Rows swapped in pairs by one turn or mirror: which row each one swaps with
Q250:  14  -3   1 -11 -11  17  30  11 -33  -2 -12  -8  -1  14 -17 -21   9  21 -18  18   1   1 -14
Q650:   1  15  -9 -12  28  -4  31   5 -37  -7   5 -23   5  -2 -17  -6  11   9 -23   5 -14  -5   4
Q644:   7   5  14 -15   2  52   5   1 -20 -25 -19  -2  33  -9  -3  -2  -8  43 -34  -8  -7   7   8
Q208:  13  11  -7 -23  20   1  29  10 -24  -8  -5 -19   6  -3 -16  -2  -2   5 -37  12 -25 -11   2
Q902: -19  11  12   8   0  20  15 -15 -28 -36   0  -9  29 -10 -19   2 -11  19 -27 -19  -5  -1  24
Q757:  -3  15  37  -6  16  31  25  -8 -20 -23 -32  -6  26 -17 -11   4  11   7 -22  12 -15 -19  10
Q218:   1   1  -5 -24  -5  19  34 -11 -47   0  -5  23   5 -17  -7  -3   3  22 -12  -3 -26   7   8
Q615:   5  -2   2  -3  10  22  24  -6 -15  -6 -10 -35   6  -4  -6  -3  40 -19 -42   1 -15   0   4
Q947:   1 -16  16   7 -15  27  28  14 -19 -14  -7   7  28 -10  -2  -1  14  27 -21 -19 -29 -11  35
Q629:  10  -3   9 -10   0  39  35 -15 -36   9 -14 -30   8 -17 -17  -4  44   8 -39  -8  -3   0   9
Q406:   1  16   7 -10  -1  40   6 -15 -29  22   7 -15   8 -37  -8  -5 -11  -4 -21  -5   5  21 -14
Q614:  -2  -7   2   3   0  49  22   3 -17 -25  -5   1  37  18 -13  -7  -4   6  -1   4  -4 -14   7
Q973:  -8  -8  21  15 -17  26  26  -4 -22   0  -6   3  28 -10   6  22   6  26 -26 -17 -27 -13  24
Q598:   9  13   0   4  -7  51 -10  21 -17   1   6  -8  19  -4  -5 -37   5  -4 -18   7 -28  -3  12
Q597:  10  13  13  30  -6  35   0   6 -19   5   9 -20  15   4 -18 -22  17 -10 -11  -6  -4 -18  18
Q400:  12  -5  22 -15   5   4  37  -4 -17  10 -20 -22   6 -24  -8  -1  30  13 -42  -5  -8   2   2
Q704: -13   2   5   1 -26  17  16  -1 -25  -4   7   9  21  -8  16  18   0  16 -34 -19 -18  -5  31
Q335:   0   7  11 -28   5  29  25   0 -22  -6  -1   2  35  -3  -2   1 -16  47 -23   0 -17  -3  -4
Q735:   5  -6   7  -7   4  22  38  -8 -31  12 -11 -27   9 -13 -13  -1  47   5 -39  -9 -19  -6   5
Q840: -11  -6   4  15 -18  44   7   3 -29 -15 -10   8  27 -16 -13  17   1  24 -27   7 -29 -16  27
Q130:  11  18  16  -4 -12  27  -4  -8 -11  27   6 -10  23 -29  -4   2 -22  -3 -31   1  -1   7 -12
Q861:  14  13  13  -8   2  23  -3 -14 -29  28  19 -12  24 -30   1   3 -15   8 -38  -7 -14  11  11
Q268:  -1   3   1 -15  -2  20  38  -5 -51   2  -6  24  -2 -14 -17  -5  15  18 -16  -1 -13   9  22
Q725:  20  16  13  -9   0  32   7 -13 -23  23   5  -8  20 -23  -3 -10 -12 -12 -34   4 -17  25 -13
Q334:   2  -9  22  10 -14  29  29   3 -26   5  -2  -1  27  -3  10  23  -1  29 -19   0 -29 -15  25
Q785:  15  13  -6  14  -6  54  -2  21 -17  13   9  -3  19  -5 -22 -24  12  -8  -8  -9  -6  -5  11
Q749:  -1  13  -6   4  10  27  -5   9 -36  25   7   2  -5 -18  -7 -10   2 -12 -22  -7   0  21  -1
Q187: -11  18  18   8 -11  33 -14   5 -25  -5  -1  -9  41 -18  -5 -15 -11 -16 -18   5 -10 -15   7
Q972:  -8   8   6   3 -12  26  16  -7 -23 -36 -10   1  13  -7 -28  -5  -9  20 -36 -27   2  -1  25
Q444:  10  18  13   3   5  47  -3 -12 -14   0  -3 -10  32 -41 -11 -14  -8 -12 -32  -2  -9  21   2
Q927:   1  10  -2  -5   4  24  21  -5 -36  12 -17 -20 -11 -22 -23  11  31  11 -43  15  -5  -9  -6
Q192:  -7  -6   7   6 -12  11  17  13 -10   7   5   5  28 -14   4   4  11  21 -11 -21 -23 -11  38
Q581:  14   8  -2 -11   1  40  -2 -14 -24  21   6   2   4 -34  -5  -9   0   4 -25  -4   2  23  -9
Q417:   8  15  11  13 -14  44  -7  13 -11   0   0  -4  28 -10  -2 -16   3  -2   1  10  -4 -29   1
Q888:   9  -6   5  -8   4  36  17  -3 -17  -6 -14   7  34   5 -10   2 -11  48 -27  -9 -22  13  13
Q171:   6  14  -3 -34  10  28  26 -13 -31   9  -4  -5  12  -9  -3   7   1  20 -31  -8  18   8 -15
Q139:   1  28  13  13 -23  38  -5  19 -19  -1   4  -3  13  -4  -3 -17  -5  -6   3   5  -4 -19   3
Q351:  11   9  10 -12  -6  18  31  -4 -23   1 -24 -20  17  14 -27 -18  20  26 -23   6   8 -10 -10
Q206:   2  16   5  18  -8  50   5  23 -21   2   8  -9  24  -9  -6 -15  -3  -7   8   1 -12 -20   7
Q744:   9  19   3 -16   5  46  -6 -10 -24  12   7  -9   7 -33  -6 -11  -5  -7 -28   0 -13  27  -7
Q867:   1   8  -4   2   0  29  21   5 -40  15 -14 -21   2 -10 -14   7  44 -12 -39  -6 -18  14   8
Q826:   2  22  19  -1 -21  26  -8  -6 -17  18  -2 -10  -1 -19   3 -13 -15   7 -37  -2   4  15  -9
Q358:   9  22 -20 -24  21  45  17  -2 -22   6 -14   2  15  -8  -6   1  -7  26 -29  -7   1  11  -2
Q844:  -3  10  -1   0 -21  34  25  -9 -16 -15 -17  -4  29  12 -20 -15 -12   6  -7  15   5 -14  -3
Q480:  -2  -7  -2  20 -24  13  20  -4 -36  -1   7  -1   9  -9   5  22  11  18 -19  -8 -28 -12  23
Q938:  10  28   0  16 -15  21  11  26 -25  17  12   5   9 -11  -2 -16  -1  -3  -2   5  -2 -11   5
Q131:   6   5   4  -2   6  27  14 -17 -26  -8  -9 -39  14 -29  -6   9  38   2 -42  -7 -20 -13   8
Q85:  -6  -8  13   8 -16  16  28  11 -32  -3  -1  -8  22  -3  13  19   1  23 -21 -19 -35 -10  18
Q228:  19  18  -1 -16   8  39  -4  -1 -13  20   7  -6   3 -33 -10  -2  -3  -1 -31  -8  -9  19 -14
Q396:   8  16  12  12 -32  40  -2  14 -11  -6   8  -1  24  -8 -17 -17  -3  -9  -3  -1  -8 -20   2
Q552:   2  -1   8  -6   2  36  34  -5 -20 -15 -11 -12   6  14 -31 -23  21  25 -16  -4   6   3 -11
Q291:   1  -6  11  -7  -1  27  33  -9 -32  -6 -15 -41  13 -16 -11  -2  37   1 -39 -22 -17   1   1
Q748:  11  32  15  20 -17  46   1  19 -22   4   3   3  22   3  -6 -23   6  -4  -9 -16  -2 -14   8
Q878:   6  20 -11 -15  22   6  34  18 -22   1 -11 -19   1  -4 -15   1  10   9 -40  -1  -7 -18   8
Q154:   2  -6  15  -9   6   8  23 -14  -4  12 -12 -32  13 -27 -16  -4  33  -4 -34 -10 -10   6   7
Q388: -14  -7   1   4 -15  26  25 -11 -20 -28  -9   0  27 -11 -26   1 -19  10 -38 -14 -12   0  29
Q280:  -2  19  28   1  13  34  23 -10 -17 -29 -34  -9  13 -11 -12  -3  19   6 -15  -3 -10 -22  -1
Q999: -14   9  22  11 -27  25  11   3 -31   0 -13  -4  37 -13   7  24   2   6 -32   0 -28  -7  23

Swapped with Q552: Q335
Swapped with Q334: Q629
Swapped with Q218: Q280
Swapped with Q938: Q444
Swapped with Q250: Q644
Swapped with Q597: Q861
Swapped with Q154: Q192
Swapped with Q757: Q268

Rows swapped in pairs by one turn or mirror: which row each one swaps with
Q416:  -7 -10 -10   9  -3 -14   2 -10  12  16  26  23  14  28 -11  20   6 -10 -16 -20  -6 -22  17  -7  -3
Q35: -21 -22  -5   2  -8   3  -8  -5   5 -22   2   1  -3  21  -3 -14   9  -2 -19 -31  10  16  -8  13   5
Q720:   4   1 -14  -7 -22 -13   3  -1  -3  14   8 -12 -12  -4   3  -9  22  20 -18  10 -18 -15  11  15   8
Q755: -26 -35   5  -8  -4  -2 -15 -13   7 -13   5   2 -13  16   1 -11  -4  -4 -31 -21  12   4 -15   1   8
Q473: -18 -10 -11  16  13 -11 -17 -15   4  -6  14 -17  33   6 -13  -4 -17  -1 -11   1  13 -25  -4  -3  11
Q968:   2  -4 -15 -10 -34   1  -7   5   5  -4  16  13  15  11  20   1 -10 -35 -23  -9   9 -36   0  13  -3
Q267:  -9  -9 -13  11  -7 -16   4  -8   5  18  14  11  17  28  -9  16   6 -14 -11 -21 -10 -31  17  -3  -3
Q490:   3   2  -7  -1 -11  -2  -3 -10   1  -6  -3   4  30  -7  13  -3 -26  23 -15  34  24   3   5  -1  -1
Q341: -29  -6   2 -16  -5 -18 -20 -22   8   4  35   6   7  20  13   3  -2   4 -25   7  27   5  11  -2  25
Q889: -35 -13   0  -3  -3 -19 -19 -23   3   3  33  16  10  16  10   5   1  14 -25  22   6  -3   9  -1  27
Q236: -21 -31   4   6 -10 -15 -15   7  25   1 -11  18 -10   4   9   1 -14   5   4   4 -19 -21  16  23  23
Q651:  -9   2   3  12 -16   5  -7  -8   6  -8 -11  -9  22 -13   7  -3 -30  18 -13  27  11   4   4  -5  -6
Q582:   5 -10  -2   2 -33   3 -14  -1   1 -11  19  17  35   2  14   1 -13 -20 -24 -21  17 -26   8  13   9
Q21:  -2 -21 -23   9 -16  11  -1  -1  16   4   8  -1  -2  36  28   4  14  13  10  -8  24  -2   4   0  -5
Q811:   1  -7   1  -5 -11  -8   5  -4   7   2   6   7  16   0  -1 -12 -26  27 -24  37  25   7  13  -7  -1
Q363:  18 -21   0  -7 -19   4   0   6  28  -2  24   6  15 -14  23  15  -8  17  -7 -23   5   0  10  -1  36
Q481:  -3  -6  -2  -3  -5  -1  -5   0   9   2  -1 -10  31  -5   8 -14 -19  21  -9  31  19  10   7 -14 -11
Q78: -20 -16 -16   1 -24 -30 -13   4  12  -3  18 -20  10   4  10  27 -27  -1   5   5  20  -2  27  20   7
Q412:  13  -1  -2 -13 -17 -17   4  -1  16  22  -7 -12  14   1  -1 -10  12  24 -21   8 -18 -24  -3  13   1
Q862: -20 -11   1 -10   3 -13  -4 -16  -1  -7   8 -11  -5  12  10 -20  -2  -3 -37 -20   6  16  -9  12  10
Q791:  14   8  -1  -3 -17 -26   5 -15  12  10   3   0  12  -6   3  -1  10  15  -7  11 -22 -29  12  19  20
Q44:  -8 -23  -7  -6 -32   4  -9   1   1  -9  26   4  25   4  14   6  -9 -26 -31 -10  15 -41  -2  10  -1
Q381:  27 -25   8 -10 -22  -2  -4  -4  27 -11  27  14  16  -6  24  20 -15  15 -17 -15  10  -2  10  -4  21
Q630: -18 -32   0  -3  18   6   8  -1   7  -8 -11  -3  24  -1  34  16  -8  -7  -9 -16   3  -1  27  -2   2
Q234: -15  -8 -12 -10 -14   6   5 -21  14  -6 -11  -7   9  16  31  25  -1 -15 -26  19  -1 -23   2  18  16
Q33:   8  -2  -3 -14 -20 -19  10   6   2  15   0 -13   5   0  -6 -10  19  23 -16   5 -21 -18   9  17   3
Q628: -18 -27   3  -7  18   4   8 -10   9 -13  -7  -3  24   1  31  17  -5  -7 -15 -20   2   1  25  -5  -2
Q227:  -2 -10  -8   0 -28   3  -7   3  -2 -12  14  14  36  13   7 -12 -11 -34 -28  11   6 -31   5   5   6
Q993: -30 -24   3  -3   4   1  -7 -14  10 -17  -1  -5  -7  22  -5 -20   0  -2 -27 -19  13  11   0   4   8
Q752: -14 -24   0  -2  -6   2 -20  18  30   0 -18  17 -11  -2  16  -7   0   7  -7  -3  -9 -27  21  21  16
Q22:  -1 -14   0  -1 -26   1  -4   0   6 -10  30   9  36   6  14   0 -12 -23 -33  -8   9 -42   7  18   3
Q213:  11 -12 -14   3  -8  -7  -7  -6   7 -14  -9   7  21  -9  17  -4 -29  13 -18  37  20   4   4  -8   7
Q571:  -4  -5  -4  -5 -26 -26   3  -3  -2   9  -5  -8  16   7  -6  -5   8  33 -26   8 -22 -21   4  18   6
Q625:  -2 -15 -19   3 -38 -18 -21  10  12   1  13 -18  14   6   2  15 -29  -1  -3 -10  21   5  25   1  -9
Q824:  -3 -17 -33   7 -25 -29  -8   8  26  -5  18 -13   2   0  10  21 -23  -6   1  -1  18  -3  18  -6   0
Q395:  -3 -23 -18 -15 -29  -2  -1  11  21 -11  16   9  16  -1   9  28  -3  14 -20  -4  14  -7  -9 -12  40
Q229:  27 -24  -1  -2  -9   0   5  -6  24  -2  21  19   8  -3  20  12 -16   7 -11 -21   7  -5  11  -7  38
Q982:  -6 -23 -25   9 -17  16  -4  -5  19  -2   7  -2  -9  27  16 -11  23  16   9 -10  15 -18  12  -9   5
Q111:   9  -5  -7   9  -4  -5  -4  -3   6  -7  -7  -2  28  -8   7  -8 -35  15  -8  26  21   2   5  -7  -5
Q87:  -5 -17   5   7 -21  10 -25  -8  -1  -4   8  -1 -15  21  37   9  15  15   1   3  16 -20  -5  -4   1
Q713:  18 -28   5 -10 -20   0  -8  -2  27   0  25  16  21  -9  18  15  -1  11  -7 -15   2  -3  10  -9  40
Q391:  14  -6  -9  -7 -12 -11   8 -15  12   2  -4 -19   9  -7   4 -16  12  18 -17  19 -15 -28   2  21   8
Q522:  -2 -12  -8  13  -3 -21  -1  -8  14  18  25  18  12  23 -13  22   4  -8 -10 -14  -7 -16  17  -8   0
Q314:   8 -26 -16  14 -19   8  -7   2  14  -2   6   6  -1  39  17  -3  15  18  17  -4  19 -11  10  -6   2
Q655:  -8 -38   9  -3 -16 -17 -13  17  16  -3  -9  18 -16  -1  27  -5   0   7  -2  -4 -16 -18  26   5   9
Q572: -12  -1  -7   0  -6 -10   9  -3   7  -9  -9   0  18   5  13  -3 -19  22  -2  31  27  13  16   1  -1
Q660:   3 -26 -22   9 -14  11   5   1   9  -7  20  -2  -4  34  20  -3  18   6  11  -6  13  -5  22  -3   0
Q580:   4   1  -6 -11 -20 -12   5 -13   4   9  -6 -12   2  -1  -7  -7  23  25 -13  11 -17 -14   0  14  10
Q974:  -3 -13 -17   0 -21 -34 -27   8  24  -6  27 -19  12   8   4  22 -17   0  -8   6  25   4  21  10   0
Q45: -19 -27  12  -3  18   1   7  -6   6 -15   0   2  27  -2  25  17 -18  -7 -12 -17   1   7  19  -7  -2
Q549: -25 -28  -4 -18   0 -16 -18 -10   3 -21   8   6  -1  13   6 -17  -3  -6 -20 -19   9  16  -7  -3  13
Q553: -11 -31  -4   6 -11  -8 -24  18  17  -4 -13  15  -3  -2  11 -12  -8  13  -4 -17 -30 -15   8  15   6
Q450: -10 -14  31 -21  -6   2  13  14  -4   2  -2   0  11  17  -1   9  -8   1 -35  -4  -8 -16  11  25  -3
Q205: -11 -11 -10 -13 -10  12   2 -10  26 -12  -7   8  12  19  30  12   7 -18 -19  14  -5 -30  -4  21  20

Swapped with Q87: Q395
Swapped with Q341: Q205
Swapped with Q450: Q473
Swapped with Q267: Q45

